One turn moves each row of this set onto another row. After a few examples, where does it send each row asked below?
Gira: [ -6  -9  -4 -24 -19  -3 -16   0   1  15   4   9  10   6   4   8  -1  12
   0  18   1  -5  -8  -5   2 -10   4  -6   3   1]
ved: [-15  -8 -15 -20  12  -1 -19  -6  -6   2  -2  -1  19   2  -3   5   1  -2
  13 -10   2  -5  -1   4  17  -2   9  22   7 -15]
mam: [  0 -13 -12  -6  -6   9 -22 -15  -1  -4  -4  -7  15  11  -8   5   4  -1
   3 -17 -16 -19   2   7  16  -1   0  10   0  -1]
Niro: [-18 -19   2  16  -5  -4 -19   4  13   9   2   1  16   0  -7  20   6  14
  -8  -6  -9  -1  -7 -12   1   8  13   4  10  -4]
vom: [  5 -14 -12  -3   5   2 -25   1   4   4  13  11   9  -6  10   2  10  -4
   5  14  -5  -5 -17   6  16  -4  -3  17  16  18]
lod: [  1 -19   4   4  -6 -10 -22   4   7  12 -15  22  -6   7  -3   0 -11  -2
  -2  15   8   6   1  13  -6  -1   6   8  20  11]
ripil: [-17 -19  15   3   6  -8 -11  -8  -8  -8   4   5  -7   7 -36   5  10   5
  -7   6   1   4  -9   1  -5   5  14   3  -8  -1]
Fevi: [ -8 -24   2  10   1  -4 -13   9  11  -3 -18   6 -12  -1 -10  15 -14  -4
  -1   7  -2  17   2  14  -1  10   7  11  19   0]
Malo: [ -2 -19  -6 -15   9  -1  -9  -5  26   7   6  -2   1  -8  -1  15   9 -19
  20   8  -1 -15  -8   5   2   0   4  11   3  -7]
maki: [ -6 -14  -7 -11 -12   6 -12  -2   0  -2   7   1  -8   9 -10  -2  12   2
 -11  19  16  11 -11   2  -2  -7  -1  -5  -8  15]
magar: [  0 -20  -1   5  14 -20   0  -3   0   0   8   4  -2   7  -1  20  -3  -3
   4   1  -1 -23  -2  12  -9  -2  -5   4   3 -25]
Kobut: [  2 -12   2   5  10  -9 -10  -3 -10  -9  12   5   4 -10 -10  16   7   5
   2  -2 -25  -4   1   3   4  16   4  25  15   3]
Minaf: [ -9 -17   9 -16   1   9   2   3   5  -1   6   4  19   8 -27  10  -1  11
   1   2  -8   7 -15  15   1   9  10  -3  -9  -6]
lesaz: [ -1 -28   6  -4   1   6  -9  -1   2  -4 -20  21  -7  12 -10   5 -10  -4
   3  18  -9   7   1  22  -9   5   0   0   8   1]
Seram: [ 14  -9  -3   0  22  -1 -10  -1  14   2  18   8   1  12 -11   1  15  -5
   8  -8   4 -14   1   4  -2 -12  -1   1 -14 -10]
pige: [-12  -5   2  14  -3  -1 -20   0  -1   2   0   7  -1   3  -6   3 -33   8
  -2   3   6   7  -8  21  -4  -8   6   2   8   2]
mef: [  4  -6  -8   0  16  -7 -13 -17  17  -6  11  -5  -9  19   0  12  19  -4
   5 -11  -9  -5   0  -6   1  -5   0   4  -7 -14]
Rubuv: [-11 -14  -7  12   3  17 -16   5  -1  -1  -6  11  -6   4   6   3 -22  14
   3  10  -5  16  -1  15   9   7   8  -2   4  -2]
fami: [  5 -29  -6  -7  21  -6 -13   9   2   7   6  10  -9  24   1   3  -2   1
  -8 -11   4 -12 -18  12  12  -3   6  -2   3  -4]
morov: [  9  -3  -5 -15  21 -13 -13  -1   7   5  17   5 -11   9  -1   1  10  -4
   3  -8   4   1   5 -12  14  -7   5   7  -7 -10]
Vosir: [ 10 -29   1 -13   8  -2 -12  -2   3  10   8  11 -10   0 -11   9   2  -9
   0 -15 -18 -23   5  -8  -2   5  11   4   3   0]
Sira: [  3 -13  -5 -23  14  -4  -4  -5  18   9   3   1   0  14   2   2  12  -5
  -1 -17   1   0  -8   5 -17   8  13  11   9  10]
likob: [-21 -10  -5  -6  -2   4  -5   4   9   2   3   7 -16   4 -15 -17   0   1
  11   0  -8   1  -5  -3   9  -9  28   3  20  11]
zamip: [-20 -17   2   4  -1   9   8  -3   4   2  10  21   1  -2 -17 -18  -5  -9
  10   3  -7  -7   0  -1 -11 -14  13   0  13   1]
fenob: [-19   5  12  10  10 -10  -6  -3   4   1  12  10   1  12  -4  -9   2  14
   4   4  -2  12   6  -4  11  12  -2   1  14  18]
bome: [  6  -6 -14  -5   3   7  -8   0  -5   7   7   6  29   3  -5  -3   5   3
   2 -18   4  -8  11   9  -3   3   1  17   3  -2]
sekag: [-15 -18  -2  16  -2  -2 -15  -3   3   5   6  10  -2  -6  -6   7  21   5
   2  23   6   6   4 -15   0  11   5   7   1  -2]
zupe: [ 14 -11  -7  -2   5 -16   1  -3  18   6   6  -3  -6  16  14   5   7   5
   4   4  -1  -3  -4  11  15  18  -2  10   5  -5]
pag: [-28  -1   3   7   3  -3  -3 -10   3 -14  18   4  -4   8 -20  12 -10   1
  16   8  -3   6  -6   9   1  -7 -12  -2  10   1]
vebun: [ -4 -12  -2 -19  17   1 -10  -5 -15 -14   7   8   9  10  -6   6   5   0
  -3  -1 -10  -3 -20  20 -14  -9  -1  11   9  10]
tutot: [-20  -7   1   7  -7   9   9  -6  16  -9  -3  -5  -4  -2  -6 -13   4  -5
   8   7 -19  -4   5  -1  -1  -3  11   0  11   9]
Dalo: [ -9  -5  12  14   0   0 -16 -13  -3   4 -10  14   4  10   1  -3 -21  16
   6  15 -10   4   1  18  -1   8   7   1   4  -3]
tanu: [-15 -12  -2   7   6  14 -16   9  -6  -4  16  19  -8  14  -9  -2  -2  12
   8   7  -6  -6   2   1   9  -9  -6 -15   8  16]

bome turns into ved
likob turns into tutot
ripil turns into maki
Now find these:
Vosir turns into Sira
Niro turns into Minaf
fenob turns into pag
morov turns into mef
lod turns into Fevi
fami turns into zupe
Kobut turns into vebun
Rubuv turns into Dalo

